In the rows, zero is written as 128.
Each named move below is a turn or a mirror, shown by a few rows before and after it. Which moves, in which order, take the first row of each later pair to the second? The first pair is answered.
move V:
[146 135  99 142 129 143  96 114 115 124 125 134 111 123 116 113 169]  ->  [143 131  96 135 139 132 100 116 123 140 137 135 107 105 101 111 162]
[154 122  99 144 134 119  95 133 123 125 114 131 119 127 124 130 128]  ->  [152 119  99 141 137 115  97 133 127 129 117 130 119 123 120 130 126]
[158 155 120 122 148 128 132 149 126 143 110 149 116  94 124 115 129]  ->  [164 160 124 130 137 144 125 146 114 124  97 150 120 114 138 118 139]
move U:
[130 218  91 104 168 160 150 138 145 164 114 138  75  96 113 117 116]  ->  [126 220 106  96 171 164 160 129 153 160 125 138  80 111 105 112 116]
[118 131 139 133 155  96 120 163 168 163 168 122 115 119 111 118 101]  ->  [107 142 163 122 153 111 132 150 171 145 174 121 128 151 111 115 106]
[154 154 142  88 120 140 128  89 144 149 137 114 125 110  93 123  96]  ->  [152 163 155  89 114 152 131  85 136 133 132 110 130 132 104 124 101]
move Q:
[127 108 139 141 102 134 122 114 116  91 141 121 143 143 141 146 129]  ->  [123 103 141 138 104 130 124 114 121  94 145 122 146 141 136 146 129]
[ 96 151 142 134 141  98 152 154 105 116 107 107 111 114 141 169  94]  ->  [ 87 133 149 125 146  85 157 147 122 125 124 110 119 110 126 168  87]
[110 180 135  88 156 146 145 106 137 183 132 125  89 111 103  95 106]  ->  [117 194 129  98 155 158 142 113 122 173 120 122  81 114 117  98 111]
move G:
[173 104 119 128  69 164  69 118  86  63 109 141 148 163 142 110 180]  ->  [164 178  96  62 157 133 128 134 146 173 148 149  91  77  64  96 129]
[124  80 157 120 160 119 158 143 166 129 150 130 167 120  91 135 103]  ->  [110  84 164 144 149 117 158 158 136 108 127 113 171 131 112 155  91]
[114  89 173 134  89 123 109 112 129  94 145 129 164 173 141 129 151]  ->  [107 137 156  88 150 105 150 122 171 168 170 132 126 114  88 119 117]
[152 155 116 140 122 162 117 135 100 112 104 128 120 146 159 131 145]  ->  [166 159 108 111 138 165 123 121 134 144 131 144 113 130 133 107 152]
Then:
Between the rows of a pair lie two moves.
[106 110 138  85 130 145 125 150 144 123 122 140 137 109 147 100 124]  ->  [112 131 130  88 131 154 125 156 134 123 111 138 127 106 156 103 124] => Q G
[156 177 140 136 115 154 116 101 120 109 142 131 111 164 125 113 162]  ->  [167 192 116 133 132 144 115 115 123 138 140 134  87 126 115 114 152] => U G
[114 148 122 139 133 114 132 138 102 128 108 113 117 120 127 144 106]  ->  [142 107 116 137 110 132  96 111 119 115 128 137 137 135 133 119 145] => G U
[116 140 125 120 165 110 156 133 153 153 142 126 111 101 110 128 111]  ->  [135 174 116 144 151 140 142 143 118 126 108 121 100 121 148 136 124] => Q V
[137 142 104 136 123 118 114 152 157 167 124 148 129  88 102 125 116]  ->  [117 155 149 112 124 138 139 125 171 149 144 147 151 136  91 115 124] => U U
[130 111 136 136 163 112 149 148 107 153 134 107 107 110 126 134  96]  ->  [159  80 137 146 128 141 111 123 105 115 134 123 128 143 152 119 139] => Q G
[115 168 178  87 157 123 167 127 166 161 130 136 130 131 109 148 115]  ->  [126 188 174 120 131 149 151 137 122 119  89 126 128 162 155 162 130] => U U
[134 101 156 114 134 118 143 102 147 120 157 109 165 166 107  99 134]  ->  [131 147 147 101 161 116 166 116 151 148 154 107 139 141  94 101 119] => U G
[103  97 164 118 130 109 146 123 143 127 147 122 157 134 102 139 116]  ->  [103  94 167 121 126 110 143 123 140 121 142 122 158 138 106 141 118] => G G
[116 164 149 139 132 135 152 131 106 109 129 119 125 144 129 137 121]  ->  [107 144 160 133 129 127 156 122 117 110 143 122 136 147 118 133 119] => Q V
[152  48 105 116 137 155 106 132 141 163 152 152 133 119  89 100 137]  ->  [172 117 105 136 128 207 101 138  99 127 109 144 119 161 138 109 158] => U Q
[116 114 133 125 127 127 136 124 143 125 146 125 132 133 109 124 125]  ->  [122 121 131 138 116 138 122 127 126 106 128 122 131 146 130 127 134] => V U
[113 138  78 100 155 122  96 140 156 156 144 139  94  96 168 119 118]  ->  [ 93  91 111  89 141 113 103 117 176 140 174 140 128 124 151 107 124] => V Q
[117 150 173 109 126 153 151  95 146 121 143 129 145 160 119 109 147]  ->  [143 153 133 156 107 155 116 128  98 103  94 122 126 139 165 130 155] => U U
[135 158 161 131 120 163 136 108 127 118 119 117 132 171 145 124 143]  ->  [131 137 122 122 149 111 139 132 148 180 133 122 105  91 108 127 109] => U V
[137 164 121 127 160  97 155 137 152 162 139 134 116 101  89 129  96]  ->  [158 202 116 152 141 138 139 145 111 125  99 127 109 136 139 139 117] => Q V
[133 153 104 117 135 145 111 126  97 142 112 119 112 115 136 130 125]  ->  [142 134  97 116 127 144  98 118 104 144 119 128 117 111 136 122 135] => G U
[117 119 137 151 135  93 161 136 172 124 135 107 147 168 117 166 128]  ->  [124 139 118 151 148  89 163 150 170 143 127 109 125 142 115 168 121] => Q V
[158 182  90 149 124 154 123 160  93 124  93 123  97 117 164 134 149]  ->  [ 81  99 144 161 118  81 154 162 102 116 112  96 142 122 129 160 100] => Q G
[131 130 120 146 151 131 127 144  91 114 117 139 108  92 148 145 119]  ->  [144  89 125 129 142 137 109 114 122 112 151 160 129 103 135 122 145] => G Q
[138 140  97 110 155 111 120 167 139 151 129 128 116  81 124 140 114]  ->  [162 106  96 101 136 128  93 144 157 142 149 146 135 100 122 117 143] => G G
[144 124 151 132 106 166 109 114 112  69 120 132 151 178 157 128 149]  ->  [169 100  87 156 113 127  79 149 106 109 104 139 118  97 158 139 132] => U U
[117 118  92 181 122  98 114 172  88 119  97 118 126  96 169 145 106]  ->  [106  88 124 183  98 104 110 152  91  89 109 119 157 137 171 138 122] => Q V
[180 127  84 154 111 154  79 119 116 143 112 146 113 115 149  96 158]  ->  [165  89 114 149  93 152  82  97 129 122 130 147 143 144 141  89 169] => Q V
[117 110 114 147 118  91 117 144 106 127 114 103 126  98 137 160 114]  ->  [121 114 129 152 104 113 112 134  96  99 107 104 138 130 155 157 131] => U V
[112 109 153 121 137 133 134 114 143 146 160 129 136 131 105 102 127]  ->  [107 146 154 120 148 140 150 123 132 149 147 122 120 130 110 107 118] => V G
[122 152  88 122 135  99 114 138 131 160  91 120  64  67 125 127 111]  ->  [150 117  86 101 121 117  88 106 162 160 124 148  80  79 118  95 148] => G G
[125 118 151 101  92 125 130 128 128 115 112 136 169 171 134 120 140]  ->  [128 155 150  90 107 140 142 130 127 120 109 138 155 173 134 120 138] => G V
[123 181 133 111 149 148 142 136 141 137 117 128 113 133 126 120 132]  ->  [135 154 116 146 123 145 112 148 113 112  92 125 117 133 157 130 139] => G U
[128  64 138 126  94 116 104 102 146 114 159 145 161 135 122 118 146]  ->  [131  71 137 139  85 127 100 106 129  98 142 141 161 145 141 124 152] => U U
[117 106 161 141 108 123 150 147  86 139 109 114 110 128 164 171  90]  ->  [117  92 154 135 114 107 151 150  97 156 120 117 108 108 150 170  82] => U Q
[ 68 178 165 149 177  99 196 173  65 155 102  56 121 116 111 137  98]  ->  [109  39 151 106 150  86 137 111 153 177 191 117 169 102  64  72 158] => G V
[126 111 129 146 110  91 141 124 142 131 174 122 154 132 124 124  89]  ->  [123 123 143 151 101 108 138 120 128 110 163 117 162 161 141 128  98] => U U
[146 124 153 111 132 136 133 115 172 139 155 142 139 132 110 105 143]  ->  [149 146 159 125 120 160 129 116 147 115 134 138 139 157 135 110 153] => U Q
[119 126 155 148 123 120 156 140 130 118 134 124 129 116 128 135  97]  ->  [147 111 151 141 110 141 131 116 142 111 149 141 138 131 135 112 130] => Q G
[130  72 133 126 100  95 132 100 144 133 165 131 159 133  97 122 145]  ->  [112  75 140 153  88  88 133 117 112 108 137 111 162 147 119 146 133] => G G
[ 95  86 147 121 127 101 139 113 139 121 155 129 146 152 114 125 120]  ->  [132 133  93 158 122 122 112 145  91 116 101 126 105 128 159 140 127] => Q U
[123  96 141 142 130 127 176 143  96 157 142 122 101 133 100 171  78]  ->  [151  73 136 157  95 165 135 124  83 118 137 133 121 169 132 157 124] => G Q
[148 118  70 128 177 125 101 156 141 188 129  88 100 101 139 126 132]  ->  [161 116  64 143 161 141  84 155 125 170 114  89 102 113 159 126 146] => V U
[133 138 123 155 130 138 159 118 171 120 159 145 121  96 117 130 135]  ->  [131 128 137 158 119 147 156 110 167 104 160 144 134 115 126 128 143] => V Q
[120 165 116 104 176 110 158 142 149 179 143 119  96  88  94 135  96]  ->  [124 191 165 119 138 174 153 116 113 100 121 110 126 189 145 133 135] => U V
[105 179 123 122 165 128 127 183 123 154  84 101  90  86 184 134 101]  ->  [151  90 102 136 112 147  58 150 133 121 101 136 125 105 206 103 162] => G U
[153 121 119 136 119 139  91  91 131  80 160 141 149 152 143 108 148]  ->  [144 104 114 120 140 110 105  91 159 116 184 143 146 118 111 101 129] => Q V
[107 163 155 141 117 142 141 137 104 108 106 108 121 165 134 137 124]  ->  [ 92 158 158 118 140 120 162 136 131 142 131 113 119 140 101 130 104] => V U
[ 91  59 144 134 125  88 119 117 133 128 137 130 154 123 117 120 112]  ->  [120 142 111 163 125 130 112 145  79 112  77 117 112 127 167 139 119] => G Q
[110 127 101 137 119  98 137 148 120 160 103 116 116  69 121 144 108]  ->  [114 146 140 145  90 149 129 125  94 100  86 112 142 148 160 140 143] => U V
[139 139  83 126 148 129  99 146 135 146 116 131  80  86 120 138 115]  ->  [116 141 131  86 159 139 131 115 172 146 155 132 101 120  88 122 118] => U U
[123 120 114 140 135 105 123 142 116 147 130 127 122 101 127 143 107]  ->  [133 150 114 141 137 125 122 144 105 137 116 124 113 115 142 144 114] => U Q
[ 91  92 132 149 125  95 125 144 114 134 131 108 127 136 128 160 105]  ->  [103 123 120 158 122 113 120 153  96 125 111 106 118 143 149 165 111] => U Q
